In the rows, 128 means zero.
First come named moves, each a turn or a mirror, each shown by rows before and after it. For each pair of rows after them, which moves, in which order, take the first row to the second? The first pair is done for you.
tal (before => after):
[149 150 114 137 116 125 117 122 111 126 126 133 136 132 152 121 157 142
 164 166 128] => [145 160 123 137 138  96  87  97 115 129 122 137 123 136 145 113 124 140
 120 131 128]
[108 108 120 110 132 157 145 149 136  80 115 106 127 147 111 120 140 127
 136 175 121] => [103 119 133 109 156 125 111 121 138  84 109 112 111 151 105 114 102 125
  86 139 121]
[148 169 131 140 103 111  94 121 113 103 131 108 152 104 157 143  97 171
 110 100  96] => [151 162 122 141  84 136 118 145 111  99 134 105 164 101 162 149 125 174
 148 128  97]
Tok (before => after):
[105 133 125 110  98 173 150 177 147 132 169 115 182 152  86 172 139  94
 128 117 118] => [104 137 128 108 103 170 143 172 150 127 166 113 183 154  79 171 128  92
 114 111 115]
[145 191 156 106 133 140  76  71 105 182 161 145 149 163 140 111 136 107
 106 106 151] => [146 182 145 126 133 121  52  74 108 150 140 130 156 141 139 119 100 114
  72  92 138]
[167 148 128 148  73 116 123 145 136 165 124 132 161 111 139 163 153 128
 168 118 139] => [161 161 140 131  80 119 126 136 136 181 136 142 157 131 129 157 160 121
 166 115 144]
gen (before => after):
[118 122 135  95 113 145 152 137 137 176 138 117 125 133 104 120 158 130
 155 160 117] => [114 121 133  95 132 125 141 112 130 184 135 122 103 133 118 101 151 142
 142 159 120]
[118 146  92 115 151 116 129 100 131 122 141 112 138 141 107 150 100 128
 141 129 111] => [117 145  93 116 149 120 130 106 134 120 142 111 143 142 103 154 103 127
 144 129 109]
[ 99 114 105 103 133 146 172 111 152 122 138 131  77 120 129 156 149 102
 126 127 151] => [100 113 106 104 134 144 172 111 151 122 138 134  77 120 130 155 148 104
 126 128 152]
vikud (before => after):
[129 131 142 131 133 109  91 121  91 107 133 114 153 151 125 133 100 156
 115 120 133] => [123 130 140 121 139 115 103 109  80 119 139 122 140 161 135 116 118 163
 132 140 138]
[148 142 153  71 127 128 128 103 141 199 140 211  86 135 110  99 117 117
  92  97 175] => [113  73 107  87 149 128 170 124 141 140 108 185  36 109 127 104 117 129
 100 162 166]
[113 126 108 102 120 110 127 100 143 163 127 122 121 114 147 139 139 137
 133 105 137] => [106 111 100 106 123 109 135 107 146 148 119 116 116 104 149 144 134 139
 131 113 134]
[146 135 117 128  95 145 130 147 138 140 139 126 152 128 109 124 119 118
 156 118 134] => [136 124 110 122 105 147 144 140 129 142 140 127 133 134 121 110 134 124
 170 143 138]

Between the rows of a pair lie two moves.
[ 97 124 150 120 123 148 135 128 126 122 123 133 135 143  97 146 116 140
 100 142 116] => [108 142 157 117 117 148 125 118 120 138 132 139 148 148 101 139 121 142
 108 131 121]
Tok then vikud
[145 130 137 142  93 143 125 153 135 134  97 109 163 101 150 144 142 148
 132 107 125] => [141 126 132 140 118 124 119 115 122 153  94 120 127 103 177 113 145 168
 133 114 131]
gen then Tok
[112 101 131 121 121 133 115 127 133 133 178 123  87 141 137  83 119 101
 102 117 144] => [108 104 131 113 113 147 124 137 132 133 182 121  95 147 132  86 131  99
 114 126 142]
tal then Tok
[117 131 118 132 141 108 112 114 117 117 116 123 118 124 138 101 112 141
 101 143 127] => [128 130 114 133 110 139 136 142 119 118 124 120 144 122 139 113 144 137
 145 163 127]
vikud then tal
[ 90 122 125 132 152 120 144 131 135 143 116 101 119 142 129 131 115 122
 131 136 129] => [101 146 139 124 147 122 134 123 132 161 126 111 132 152 126 124 120 120
 131 121 132]
vikud then vikud
[118 109 129 101 151 118 148 130 137 134 121 130  84 141 108 141 111 113
  93 121 137] => [124 102 121 115 134 126 150 153 143 113 112 120 105 123 102 159 106 110
  98 121 131]
Tok then gen
[177  58 107 183 159  75 135 104 142  93 117 130 131  43 157 130  95 158
 133 127 141] => [180  66 116 181 146  78 128 123 157  83 118 124 154  43 126 156  80 141
 115 103 138]
gen then tal
[110 112  99 122 137 138 140 119 127 130  96 114 122 135 145 132 135 153
 136 177 116] => [126 131 112 135 132 116  99 112 138 129  88 113 141 122 131 147  95 147
  97 125 110]
vikud then gen
[116 120 110 134 137 117 130 121 123 115 117 112 128 131 117 130 116 124
 107 130 134] => [118 134 117 120 141 122 134 107 113 138 130 124 125 145 123 113 132 127
 122 137 139]
vikud then vikud
[149  93 145 125 110 118 119 131 119 121 142 127 138 135 135 164 111 113
 146  88 146] => [144 100 153 112 124 115 119 108 109 142 151 138 120 151 145 141 121 120
 149  95 154]
vikud then tal
[ 96 157 137  90 140 117 117  94 123 132 150 141 109 185 134  82 111 131
  87 118 114] => [ 88 118 115 104 107 153 161 171 144  74 134 109 140 161 107 139 120 109
 112 151 101]
vikud then gen
[144  90 123 175  69 133 109 130 124 136  97 126 128  91 150 145 124 120
 136 119 140] => [154 118 140 160  71 132  99 106 113 172 117 144 129 111 156 123 137 124
 143 110 147]
vikud then gen
